[[  0   0   0   0   0   0   0   0  16   0   0   0   0   0]
 [  4  -2 -20  -2 -16 -25 -11  -3  16  -3   7  -1 -11 -10]
 [ 21  10 -23 -23  10   5  17 -29  16  -5   2  -6   7  16]
 [  1   4   5  -7   3   5   0   0  16  -1   0  -3   0   2]]
->
[[  0   0   0   0   0   0   0   0  16   0   0   0   0   0]
 [  1   4   5  -7   3   5   0   0  16  -1   0  -3   0   2]
 [  4  -2 -20  -2 -16 -25 -11  -3  16  -3   7  -1 -11 -10]
 [ 21  10 -23 -23  10   5  17 -29  16  -5   2  -6   7  16]]

[[-13  23 -19]
 [-25  25 -11]
 [-22  26 -21]
 [ 28 -26 -27]
 [ 26 -26 -27]
 [ 25 -28 -26]
 [-27  27  29]
 [-26  26   2]
 [ 24 -27   9]]
->
[[-27  27  29]
 [-26  26   2]
 [-25  25 -11]
 [-22  26 -21]
 [-13  23 -19]
 [ 24 -27   9]
 [ 25 -28 -26]
 [ 26 -26 -27]
 [ 28 -26 -27]]

[[  5   4  26 -11  -3]
 [  8   2  -1   1   5]
 [-29   0  -2  13  12]
 [ -1 -10  -9 -17   9]
 [  6   5  -6 -11 -18]]
->
[[-29   0  -2  13  12]
 [ -1 -10  -9 -17   9]
 [  5   4  26 -11  -3]
 [  6   5  -6 -11 -18]
 [  8   2  -1   1   5]]

[[ 34   1  32 -37]
 [ 36   9 -23  -2]
 [ 28  -6 -37 -35]]
->
[[ 28  -6 -37 -35]
 [ 34   1  32 -37]
 [ 36   9 -23  -2]]

[[  9  22]
 [ 25 -10]
 [ -3 -21]
 [ 16 -20]
 [-11  32]
 [ -1 -20]
 [ 30   0]
 [ 28   4]
 [ -5  29]]
->
[[-11  32]
 [ -5  29]
 [ -3 -21]
 [ -1 -20]
 [  9  22]
 [ 16 -20]
 [ 25 -10]
 [ 28   4]
 [ 30   0]]

[[ -2  -4   5 -16  -4 -18 -11 -10  -2   5]
 [ -4  -1  20   0 -10 -10  -7 -10   6   4]
 [ -5  -9   0  18   1  -4  -3   4   1  23]
 [  0   7 -13 -11 -15 -11 -17   8  -5  -4]
 [ -1   2  10 -10   6  34  10   5   4   6]]
->
[[ -5  -9   0  18   1  -4  -3   4   1  23]
 [ -4  -1  20   0 -10 -10  -7 -10   6   4]
 [ -2  -4   5 -16  -4 -18 -11 -10  -2   5]
 [ -1   2  10 -10   6  34  10   5   4   6]
 [  0   7 -13 -11 -15 -11 -17   8  -5  -4]]

[[-13  13]
 [-21  -9]
 [ 12  15]
 [-24 -23]
 [  2  10]
 [ 30 -31]
 [ 16  22]
 [  8 -22]]
->
[[-24 -23]
 [-21  -9]
 [-13  13]
 [  2  10]
 [  8 -22]
 [ 12  15]
 [ 16  22]
 [ 30 -31]]

[[ -7  17  12  12  15  -5  -4  -5  16]
 [  2   7   8   5   6   4   2   4   9]
 [  7  10  -5  16  12  -1  16   1  -5]
 [ -1   6  18  -1   3   7  -8   5  19]
 [ 21  -6 -10   4  -2  14  24  16 -14]
 [ -2  14   8  12  14  -4   0  -3  11]
 [ 10  10 -13  20  14  -2  25   1 -13]
 [ 25  -8 -15   4  -4  16  30  18 -20]
 [ 19   0 -15  11   5   7  29  10 -18]
 [ 26  -9 -16   4  -4  16  31  19 -21]]
->
[[ -7  17  12  12  15  -5  -4  -5  16]
 [ -2  14   8  12  14  -4   0  -3  11]
 [ -1   6  18  -1   3   7  -8   5  19]
 [  2   7   8   5   6   4   2   4   9]
 [  7  10  -5  16  12  -1  16   1  -5]
 [ 10  10 -13  20  14  -2  25   1 -13]
 [ 19   0 -15  11   5   7  29  10 -18]
 [ 21  -6 -10   4  -2  14  24  16 -14]
 [ 25  -8 -15   4  -4  16  30  18 -20]
 [ 26  -9 -16   4  -4  16  31  19 -21]]

[[ -6  16  12  17   8 -14  22 -23  13  27 -19  17  11  23  17]
 [-24  10  27  10  22  16 -21   1 -11  -8 -16  -5  23   1   0]
 [-27 -22  -2   7  13  24 -13 -10  -2 -28  -2  24   3 -13 -17]]
->
[[-27 -22  -2   7  13  24 -13 -10  -2 -28  -2  24   3 -13 -17]
 [-24  10  27  10  22  16 -21   1 -11  -8 -16  -5  23   1   0]
 [ -6  16  12  17   8 -14  22 -23  13  27 -19  17  11  23  17]]
